In the rows, zero is written as 128.
The rows of Y fall into 3 groups, which share some directions, and each row is roughly a mix of its group's hidden directions.
Y, 121 rows:
[[115  88 130 140 116  97  88 136 185 104 103]
 [104 176 128 131 183  96 160 138 126 114 158]
 [146 124  86 174  72 108  98 126 136 147 130]
 [151 116  63 149  95 144 117 123 112 174 125]
 [180 127 118 157 103 101  84 103 149 161 138]
 [173 169 169  92 158 136 102 148 125 114 144]
 [152 115 121 171 117 126  74 104 139 181 122]
 [171 146 113 137  67 152 121 107  94 125 102]
 [153 139 162 112 161 118  99 107 173  88 158]
 [134 141 193  97 144 154 148 119  99  89 134]
 [161 101 104 177 147 112  85 120 170 125 131]
 [127 141 136 128  69 135 163 140  72 114 103]
 [135 153 171 100 144 164 177 105 100 108 137]
 [164 184 151  87 103 143 114 159 121 144 142]
 [ 71 128  99 138 175 121 120 161 156 113 151]
 [179 155 107 129 135 127 112 140 102 184 162]
 [ 99  98  76 175 121 108 133 141 142 163 109]
 [127  76 131 109 122  84 105 164 175 134 119]
 [136 129  97 163 142  80 100 157 155 145 169]
 [140 108 125 173 136  92  98 119 150 190 129]
 [115 134  97 154  97  69 125 109 146 175 129]
 [133 153 143  87 135 129 157 171  85  92 154]
 [168 143 173 102 139 152  89 106 100 151 154]
 [102 118 124  99 136 180 157 160  78 107 129]
 [128 146 156 124 190 109 152  97 116 135 175]
 [121  91 119 141 140 156 109 164 159  72  99]
 [103  92 121 160 149  91 104 128 189 132 133]
 [149 112  97 166  91 137 111  95 127 158  80]
 [ 94 110 159  92 162 158 128 139 158  81 120]
 [131 135  81 167 135  80 100 105 123 141 166]
 [131 153 182  85 153 153 151 122  91 116 148]
 [143 156 124 149  62 117 156 128  83 132 108]
 [136  90 105 150 108 111  88 107 178 150  97]
 [125 134 105 164 143 108 104 170 187 102 117]
 [108 151 139  94 134 138 172 124  80  89 160]
 [122 184 146 111 133  94 157 125 100 170 157]
 [124 159 190 121 171 126 127 123 126 150 173]
 [120  88  90 170  82 104 124 110 147 155 113]
 [112 125 120 168  87  73 160 116  95 132 109]
 [170 172 166 116 118 133 115  95  83 136 149]
 [114 135 104 136 105  64 110 130 158 178 130]
 [155 109  99 179  90 141  92 116 143 148  95]
 [135  90 107 142 111 109  77 122 188 135 115]
 [135 152 198  98 153 101 139 111 108 125 154]
 [ 70 101 118 117 157 138 161 171 151 110 120]
 [ 93 107  70 169 131 106 148 162 124 130 109]
 [ 93 120 126  93 125 157 183 136 125  76 129]
 [147 164 107 148 146  88 115 126 111 124 193]
 [131 187 125 150 157  85 131 121 106 160 159]
 [109 150 143 102 113 146 178 119  80  93 156]
 [ 97  87  70 158 141 137 146 167 128 117 125]
 [128 139 182 128  84 108 106 145  79 153 121]
 [131 125  93 132 138 180 157 164  96  85 123]
 [100 119  94 164 191 119 140 160 148 112 133]
 [132 157 116 146 126  99 139 120  89 200 132]
 [139 121 157 132 149  98  73 101 170 161 142]
 [ 93 113 135 118 171 115 180  89 128 114 162]
 [119  93  83 172  83  99 121 116 141 152 119]
 [167 183 145 135 133 109 106 101 100 166 152]
 [139  92 145 147 154 174 133 120 118  66 114]
 [ 90  87 117  95  72 141 131 131 119 128  90]
 [180 142 166 128 127 165  91  89 135 146 115]
 [ 83  96 109 149 117 152 148 125 146  79  90]
 [163 131 109 181 118 150 109 118 115 180  99]
 [143 139  98 153  87  82 123  94 167 149 107]
 [113 124  99  99 116 144 145  83 143  63 137]
 [127 111  84 154 109  65 112 130 165 123 146]
 [146  86  78 172 108 141  97 138 153 112 116]
 [140 112 153 132 169 165 109 136 162  69 124]
 [170 137 183 128 126 127 100  98 116 176 113]
 [144  98  74 136  81 134 130 124 134 112  79]
 [131 146 150 110  96 152 157 146  58 129 109]
 [105  95 106 166 144  87  99 136 163 168 128]
 [107  95  85 172 113  83 113 126 152 153 140]
 [156 160 181  80 159 126 121 137 101 117 148]
 [ 95 106 108  92 124 119 138 174 154  76 141]
 [ 98  95  94 151  89 139 152 162 106 138  89]
 [164 150 122 178 139 122 117 115 116 192 117]
 [158 158 129 162 141  89 102 106 128 183 146]
 [143 140  93 149 101  83 113 115 132 190 141]
 [169 132 174 123 139 166 116 115  99 178 116]
 [ 95 167 141 128  80  92 130 130 134  78 113]
 [112  76 105 170 111 130 127 142 146 166  87]
 [112 130 170  65 107 149 142 144 105  91 123]
 [ 79  88  85 139 130 124 146 164 161 113 114]
 [158 142 101 134 121  93 110 130 156  66 162]
 [102  77 141 123 144 173 150 147 115 166  96]
 [140 156 159  71 119 146 138 115  99  80 144]
 [ 72 130 118 130 171 132 183 138 102 113 129]
 [ 90 132 132 102 169 169 145 152  80 123 150]
 [130  92  73 168 122 123  96 135 171 133 112]
 [118 159 136 105 124 179 165 105  90  89 123]
 [128 157 182  87 129 144 160 125  82 114 137]
 [121 109 157 126  81 171 151 134 121 147  74]
 [186 150 147  96  90 157 113  96 111 126 122]
 [124 153 167  88 161 173 154 126  88 134 132]
 [128 130  91 121 128 184 134 154  74  97 138]
 [108 154 177 121 182 130 141 155 106 148 158]
 [ 95 137 145 130 196 112 136 151 163  98 141]
 [108 138 121  95 117 161 177 133 112  69 138]
 [ 88 112  95 163 133  66 136 152 143 145 136]
 [129 122 179  90 120 174 141 113 103  86 119]
 [115 100  87 172 137  89 102 133 167 157 134]
 [136  95 173  93  76 122 109  92 120 125 110]
 [111 167 143 128 179 104 168 152  95 131 155]
 [126  79  73 159 107 127 100 142 153 134 101]
 [116  73 100 157 107 153 131 134 151 151  81]
 [111 129 117  97  74 116 177 147 113  95 102]
 [ 92  95  86 169 124 116 136 135 174 130  98]
 [157 115 108 130  53 140 119 124 117 125  86]
 [158 176 141 112 106 141 152 117  75 159 148]
 [115 138 166  91 114 109 162 125  64 142 133]
 [102 111 115 101 172  95 127 152 164  94 162]
 [ 66 132 127 100 122  93 161 146 138  86 135]
 [122 135 187  88 119 169 136 133 114  88 109]
 [103 162 166  84 146 147 170 142  94 113 136]
 [172 169 176 124 110 149 117 115  88 146 114]
 [105  97 125 129 112 171 165 163  95 135  85]
 [102  98  90  97  98 118 150 152 134  74 138]
 [146  98  70 156 103 127 113 131 149 133  78]
 [ 78  94  95 110 136 141 174 162 123 104 121]]

Here is one row of each group, with its name. Which group are the others in?
[158 136 128 138 124 188 157 122  74 103 124] -> (124)
[102 124 133 159 156 102 103 181 130 179 131] -> (4)
[162 118 130  97  77 176 110 111 117  97 112] -> (86)

[133 139 107 135  80 167 148 161  87 121  89] -> (4)
[181 160 164 128 104 147 121  89  93 148 124] -> (4)
[106 122 143 105  68 121 148 163 135  96 168] -> (4)
[149 155 138 125 127  86 101 100 176  86 152] -> (86)
[ 67 100 103 141 156 109 140 157 165 123 147] -> (4)
[144 150 119  98  95 106  77 121 131  86 165] -> (4)
[138 151 183  79 128 149 121 119 124  78 139] -> (86)
[118 171 148 130 140  77 152 124 102 180 139] -> (86)
[147  88 169 135 181 150 100 126 160 147 134] -> (86)
[164 164 181  94 132 128 113 105  99 147 152] -> (86)
[ 92 170 140  81 112 126 168 142  96 152 134] -> (124)
